In the rows, 128 means zero.
Turns, then the turns between two rows, first turn first; the first pair answered
J730 (before -> after):
[133 116 166 126 107  88 118  95 122 130]  ->  [129 151 168 150 133 107 137  96 127 107]
[ 23 165 133  99 124 193 142 134 132  97]  ->  [144  52 131  73  68  78  88 136 119 169]
[152 167  93 156 202 145 140 150 122 147]  ->  [ 73 138  79  98 155 169 118 149 111 162]
J381 (before -> after):
[ 90 142 198 107 121 139 120 123 138 111]  ->  [ 89 138 197 105 119 138 119 124 139 115]
[ 99 121  78 165 158 144 129 105 126 150]  ->  [164  80 110 123 118  81 115 137 124 150]
[191 114 175 117 113  79 140 126 130 115]  ->  [ 95 160 127 170 160 168 152  80 130 123]
J385 (before -> after):
[169  89  79 117 115 100 123 181 124 132]  ->  [150 163 165 139 148 106 167 140 135  68]
[ 79 131 136 102  75 136 122 187  97  89]  ->  [109 123 137 100  74 120 119 203  98  89]
[154 114 110 155  87 124 130 199 111  95]  ->  [117 157 151 166 106 141 151 168 114  64]
Then:
Between the rows of a pair lie two turns.
[125 131 143  97 102 130 127 177 121 113]  ->  [ 97 127 129  98  99 146 121 164 118 124] => J381, J381
[130 159 169 108 118 106 133 138 131  78]  ->  [144 138 168 100 107  88 123 139 128  89] => J730, J730
[176 132 120 154 140 103 116 106 124 159]  ->  [160 143 114 164 150 117 122  97 124 159] => J381, J385
[138 101 166 123 110 124 113  64 113 134]  ->  [153  94 159 120 107 116 107  73 112 139] => J385, J385
[157 126 156 110 123 109 118 134 116 119]  ->  [ 97 136 119 112 127 158 117 126 112 129] => J730, J385
[ 65 108 117 103 113 165  93 103 127 159]  ->  [156 140 186 158 157 109 120  72 139 131] => J730, J385
[129 134  91 156 166 144 120  94 133 163]  ->  [133 112  89 142 150 133 109  94 128 174] => J730, J730
[151 158 139 131 151 121 126 149 129 114]  ->  [115 116 118 105 118 121  98 131 116 154] => J385, J730
[132 129  90 156 145 133 135 124 145 143]  ->  [139 143 101 157 150 132 142 131 148 130] => J381, J730
[123 109  97 133 121 151 109 106 133 131]  ->  [165 110 108 145 128 129 115 112 136 127] => J730, J381
[ 88 156 126 104 126 169 139 169 134  98]  ->  [190 146 136 143 147 113 138 171 138 108] => J730, J730
[118 188 165 131 163 152 160 134 149  75]  ->  [176 105 129  76 103 102 119 190 140 119] => J385, J381
[ 91 147 120 119 149 161 150 103 124 131]  ->  [160 131  87 138 160 137 146 141 128 144] => J385, J730
[115  83 105  91  83 111 106 155 130 160]  ->  [122 168 179 116 126 118 157 151 147  81] => J385, J730
[120 140 118 134 147 161 139 133 138 122]  ->  [161 115 142 114 126 117 131 144 136 123] => J730, J385
[128 139  70 137 155 150 131 115 113 138]  ->  [162 157  96 141 164 133 145 132 121 111] => J381, J730
[104 215 175 166 151 173 158  69 131  57]  ->  [234 102 174 142  98  54 104  72 119 130] => J730, J730
[168 122 142 123 111 138 143 118 151 107]  ->  [154 104 101 129 109 156 130 119 146 134] => J381, J385
[ 91 151 124 135 149 142 134 126 126 125]  ->  [145 120 151 118 126  90 124 134 125 131] => J730, J385
[101 128 109  80  99 144 129 158 112 118]  ->  [113 157 150  89 113 134 149 151 119  89] => J385, J385
[ 89 102 101 128 134 168 142 120 121 118]  ->  [119 118 169 113 127 133 157 122 127  84] => J381, J385
[101 107 126 118 111 140 105 113 121 152]  ->  [135 136 153 158 144 128 124  94 131 136] => J730, J385
[124 137  88 160 158 153 127 133 127 133]  ->  [164 139 162 134 139 101 137 132 130 102] => J381, J385
[133 135 129 106  86 126 131 171 139  86]  ->  [148 114 135 104  76 106 120 157 136 102] => J385, J730
[154 106 130 146 132  95 111  96 118 164]  ->  [117 123  85 157 147 143 114 110 119 164] => J730, J385
[156 100 134  75  77 107  94 133 111 143]  ->  [ 81 139 156  83  90 147 108  90 109 125] => J385, J385
[150 129 141 156 135  98 127 109 123 135]  ->  [111 112 144 112 101 104 116 116 116 135] => J730, J381
[155  64 140 117 103  77 104 132 126 136]  ->  [ 48 125 139 112 119 159 126 128 130  96] => J730, J730
[179 119  88 155 168 114 120 136 129 139]  ->  [ 99  90 100 112 126 125  98  89 115 160] => J385, J381
[105 145  86 120 172 188 144 139 131 147]  ->  [162 148 185  84 145 117 158 142 137 104] => J381, J385
[137 131  79 164 158 140 118 131 121 154]  ->  [129 160 113 173 172 144 135 113 125 128] => J385, J385
[ 97 128 114 132 138 129 109 103 110 105]  ->  [118 145 126 144 150 124 121 110 114  88] => J381, J381
[148 159 147 151 164 131 145  89 125  94]  ->  [160  92 138 107 114  92 107  90 111 137] => J730, J730
[106  89  95 103 112 102 117 202 147 121]  ->  [ 37 138 113 132 143 148 138 150 150 103] => J385, J381
[143 122 103 148 138 139 120 129 133 146]  ->  [125 144 120 155 146 147 131 115 135 131] => J385, J385
[122 152 124 151 159 133 130  88 102 138]  ->  [147 127 157 121 128  94 121  94  97 137] => J381, J385
[ 98 115 150  95 103 138 107 106 126 125]  ->  [128 159 158 141 147 143 133 105 137 102] => J730, J730
[144 117 145 108 123  68 124 112 124 135]  ->  [ 72 131 121 105 125 119 124  95 120 138] => J381, J730
[153 124 119 155 144 116 136 124 129 141]  ->  [130 104 127 106 105 113 125 139 123 141] => J730, J381
[157 115 125 163 141 118 121  94 121 151]  ->  [ 96 136 132 149 136 153 126  84 120 138] => J385, J730
[ 52 142 106 110 133 185 134 128 131 114]  ->  [185 142 162 114 138 101 150 171 142  83] => J381, J730
[ 87 123 116  93 106 149 127 144 131 124]  ->  [ 94 148 138  99 118 147 143 148 137 102] => J381, J385
[119 126 116  98 110 136 135 169 139 107]  ->  [113 147 100 139 144 156 144 147 140 110] => J730, J381
[ 86 151 144 152 144 142 126  74 130 105]  ->  [156 119 145 161 139  91 112  75 130 126] => J730, J730
[121 151 112 130 150 148 144 155 134 107]  ->  [126 111  94 110 125 134 121 160 126 137] => J385, J730
[129 144 120 118 142 145 132 155 130 127]  ->  [144 136 135 110 134 129 132 158 130 125] => J381, J385
[137 131  61  76 148 151 127 213  99 121]  ->  [156 192 142 108 181 135 164 181 110  68] => J730, J385
[ 90 154 143 104 136 107 139 101 135 117]  ->  [107 126 140  96 120  86 125  99 129 136] => J730, J385
[195 123 100 148 135 114 128 163 129 122]  ->  [113 101  87  92  91 142 108 163 117 134] => J730, J730
[123 185 133 116 135 140 138 149 119  72]  ->  [131 140 141  73  91 108 113 153 110  92] => J730, J385
[156  85 149 102 119 108 133 117 156 126]  ->  [101  83 132  99 117 140 128  97 150 136] => J385, J385
[ 82 155 157 138 148 142 138  77 140 102]  ->  [131 157 183 132 148 111 145  99 144  86] => J381, J381
[138 129 133 117 107 109 123 156 126 119]  ->  [117 136  98 139 124 139 125 152 127 130] => J381, J385
[161 126 151 122 127 105 129 137 140 122]  ->  [132 102 134 104 107 113 113 127 131 143] => J381, J381
[179 144  80 133 134 123 117 191 130 112]  ->  [133 122  72  95 102 135 103 192 123 122] => J730, J730
[ 95 149 115 154 159 148 135 116 134 109]  ->  [139 115 163 111 115  84 123 127 132 107] => J381, J385
[137 160 135 172 170 122 124 152 145 120]  ->  [133 112 115 116 122 109  98 189 134 141] => J730, J385
[120 149 114 190 138 136 149 101 143 130]  ->  [156 138 125 190 134 110 148 108 143 134] => J381, J730
[134 125 138 135 137 107 134 140 118 142]  ->  [123 125 123 142 143 121 132 137 118 147] => J381, J385
[171  99  95 160 179 114 155 106 132 162]  ->  [145  60 117  78 113  94 138 133 122 160] => J730, J381
[157 121 145 150 133  93 119  86 127 158]  ->  [ 84 120 136 115 109 129 112  85 121 157] => J730, J730
[172 152 121 165 149 115 147 160 159 114]  ->  [135  89 107 101  87 105 110 162 144 151] => J730, J730
[185 182 130 188 196 125 149 143 138 107]  ->  [159 118  39 168 166 147 107 161 122 174] => J385, J385
[101  98  79 154 135 148 104 103 124 177]  ->  [107 129  84 180 161 158 121 103 131 157] => J730, J730
[147 118 120 139 144 118 116 127 132 162]  ->  [135 131 107 144 154 138 122 136 135 154] => J730, J385
[137  90 130 105  99 146 110 136 102 112]  ->  [123 134 136 130 130 174 134 137 108  86] => J730, J730
[122  93 130 101 101  97 123 132 120 146]  ->  [ 84 141 103 144 144 155 144 120 127 132] => J381, J385
[ 70 142 121 105 115 156 144 148 128 105]  ->  [ 97 162 137 116 130 148 158 158 136  87] => J381, J381
[125 118 146  92 118  95 129 115 128 121]  ->  [145 127 149 114 133  89 135 108 132 119] => J385, J730
[177 128 135 122 120 112 140 167 128 115]  ->  [103 143 106 113 122 166 142 165 124 112] => J730, J385
[111  91  95 170 171 177 128 104 116 149]  ->  [197  66 136 141 146 107 125 140 118 137] => J730, J381
[111 105  83 153 136 146 110  97 122 172]  ->  [113 126  86 171 154 155 122  96 126 159] => J730, J730
[152 126 169 129 114 104 146 146 143  94]  ->  [ 77 113 123 108  98 152 130 145 135 119] => J730, J385
[135 123 134 131 141 134 125 109 134 137]  ->  [139 118 141 116 129 125 123 116 134 135] => J730, J381
[183 115 177 129 114 109 157 121 129 113]  ->  [131  86 161 115  91 121 134  81 117 147] => J385, J730
[121 136 139 127 118 122 133 138 120 115]  ->  [133 134 139 130 119 116 132 138 121 117] => J730, J730
[145 145 167 112 119 108 148 102 114 153]  ->  [125 136 157 104 113 115 139  94 111 164] => J381, J381
[137 111 130 143 144 107 112  95 130 148]  ->  [124 123 131 150 155 118 121  87 133 141] => J381, J385
[121 156 144 138 119 111 127 119 126 126]  ->  [138 133 122 133 111 104 115 136 123 143] => J385, J385
[143 137 139 121 123 103 120 142 130 125]  ->  [112 140 136 109 115 119 119 142 128 123] => J730, J730
[154 125 176 138 125 103 133 119 146 118]  ->  [ 87 104 114 116 107 149 113 132 136 146] => J730, J385
[155 132 123 180 147 118 121 166 131 175]  ->  [ 60 138 143 136 116 153 117 142 124 164] => J385, J730
[123 112 170  89  98  97 120 125 128 117]  ->  [106 100 149  87  92 108 112 122 125 131] => J385, J385
[135 118  75 107 125 150 120 194 125 135]  ->  [104 145 128  83 115 153 136 187 128  97] => J385, J730
[115 154  99 146 149 155 129 131 138 139]  ->  [118 142  88 132 138 153 124 148 136 145] => J385, J730
[122 123 142 128 126 111 126 113 126 140]  ->  [127 120 139 128 124 109 125 116 126 142] => J385, J385
[142  92 126  98  99 102 129 117 127 143]  ->  [ 86 145 124 112 125 155 156 117 133 109] => J730, J730
[145 132 130 121 119 126 125 173 136  99]  ->  [109 143 132 119 121 147 130 161 134  94] => J730, J385
[163 137 155 154 151 112 126  81 117 137]  ->  [131 110 166  90 101 107 111  99 110 136] => J730, J381
[100 143 145 118  86 143 123 136 142 102]  ->  [103 128 126 113  80 143 114 145 139 114] => J381, J385
[101 117 167  95 100 117 112 104 136  98]  ->  [136  99 157  92  93  98 105 123 136 107] => J385, J385
[161 122  80 147 130 128 128 194 131 117]  ->  [ 64 106  90 115  99 151 109 135 118 136] => J385, J381
[119 136 102 162 140 152 150 127 115 140]  ->  [148 109 100 157 126 125 136 127 113 157] => J730, J730
[183 117 114 139  88 104 128 177 108 137]  ->  [ 93 135 105 111  75 157 132 175 105 125] => J730, J730
[168 118 107 156 155 114 132 108 128 145]  ->  [167 124 124 157 158 110 138  98 128 138] => J381, J385
[165  93 152 157 128 111 143 114 143 146]  ->  [111  85 123 151 123 145 134  99 136 165] => J385, J385
[166 138 155 122 133 108 121 105 114 127]  ->  [136 111 111 113 120 130 100 104 106 158] => J385, J385
[128  96 135 110 122 124  89  90 144 138]  ->  [140 144 157 137 154 133 118  95 154 102] => J385, J730
[ 92  91  73 120 128 150  87 120 126 175]  ->  [107 153  84 173 183 172 121 120 139 137] => J730, J730
[119 133 144  96 102 124 126 155 135 103]  ->  [ 99 159 122 140 140 156 135 130 137 109] => J730, J381
[142 130 130 118 149 125 110 112 131 168]  ->  [135 148 141 126 160 134 119 104 135 156] => J381, J385
[ 85 131  51 145 127 201 136 131 139 150]  ->  [151 172 200 115 116 120 172 128 151  69] => J381, J385
[ 66 112  49 156 133 157 114  72 117 155]  ->  [135 135  60 205 174 136 134  72 128 142] => J730, J730
[107 139 111 147 155  92 115  88 114 157]  ->  [114 148 143 137 151  78 125  85 117 139] => J381, J385
[170 158 125 207 177 144 108 148 142 105]  ->  [ 70  93  90 140 111 168  63 125 120 155] => J385, J730
[138 143 154 140 155 148 132 109 122 141]  ->  [137 117 125 135 145 149 117 112 117 165] => J385, J730
[122 130 105 128 131 144 131 136 143 114]  ->  [140 130 133 118 123 121 136 138 145 103] => J381, J385
[123 132 163 150 147 133 121 100 134 118]  ->  [134 117 178 125 125 115 116 115 132 114] => J730, J381
[162 133  89 139 142 126 116 143 109 152]  ->  [156 152  93 139 152 141 128 156 112 133] => J730, J385
[114 138 171 111 120 140 118  94 126 128]  ->  [115 144 174 116 126 141 123  94 128 125] => J381, J381
[118 145 174 102 115 116 127 124 130 107]  ->  [ 98 163 158 128 137 142 132 108 131 113] => J730, J381
[104 147  93 114 131 146 155 182 143 137]  ->  [133 156 140 105 128 115 166 182 147 112] => J381, J385
[139 123 115 135 146 122 114 134 125 142]  ->  [115 138 123 139 151 136 119 118 126 135] => J385, J385
[118 127 146  82 129 155 124 153 131 104]  ->  [171 110 142  96 134 125 119 159 130 119] => J385, J730
[143 137 129 128 145 127 129 155 126  84]  ->  [148 108 106 121 131 120 110 161 121 111] => J381, J385
[111 106 101 119  94 101 100  96 106 136]  ->  [ 90 140  91 150 127 134 117  84 111 125] => J381, J381
[126 121 107 134 130 127 112 134 140 157]  ->  [126 153 141 146 146 127 131 125 147 128] => J381, J385
[152 125 157 168 164  97 159  89 138 114]  ->  [109  71 142 109 108  89 125  89 123 147] => J730, J730
[154 149 107 157 155 141 141 161 136 120]  ->  [177 122 118 131 128 110 128 173 132 127] => J381, J381
[117 142 113 152 141 141 149 107 135 127]  ->  [148 111 112 144 125 109 134 108 132 145] => J730, J730
[101 124 165  97 119 136 124 156 104 117]  ->  [ 89 117 133 104 124 155 117 163 102 132] => J381, J385
[ 74 109 144 111 110 129 109  86 119 139]  ->  [118 120 165 149 136 106 118  65 123 139] => J730, J385
[132 123 135 109 102 128 135 157 131 113]  ->  [119 127 104 123 115 151 133 156 130 123] => J381, J385
[160 102 211 106 110  67 125 104 145 107]  ->  [ 89  72  63 138 127 154  94 106 133 181] => J381, J385
[150  91 116 111 100  95 104 133 117 153]  ->  [ 96 105  88 131 116 139 106 109 115 163] => J381, J381
[194 115  82 154 146 117 115 190 129 124]  ->  [188 144  96 179 169 129 129 174 133 109] => J381, J385
[119 144 185  88  95 121 139 145 136  87]  ->  [ 73 136 167  88  91 144 129 117 129 107] => J730, J385
[116 111 135 144 131 133 101 139 102 140]  ->  [127 126 147 160 145 131 110 134 105 130] => J730, J385
[178 113 146 149 140  78 103 127 124 116]  ->  [ 84 112 155 122 119 111  95  83 113 124] => J385, J730
[ 92 142 144 106 123 139 129 140 125 103]  ->  [103 146 150 109 128 135 134 143 128  97] => J381, J381
[119  79 126  87  85 108 104 130 120 160]  ->  [ 95 161 140 166 160 155 145  83 132 124] => J730, J385
[141 137 134 123 131 134 128 144 126 115]  ->  [124 124 132 108 118 135 119 137 123 123] => J385, J381
[ 73 141 126  89 103 155 120 151 109 138]  ->  [ 80 177 132 117 132 169 139 151 118 117] => J381, J381
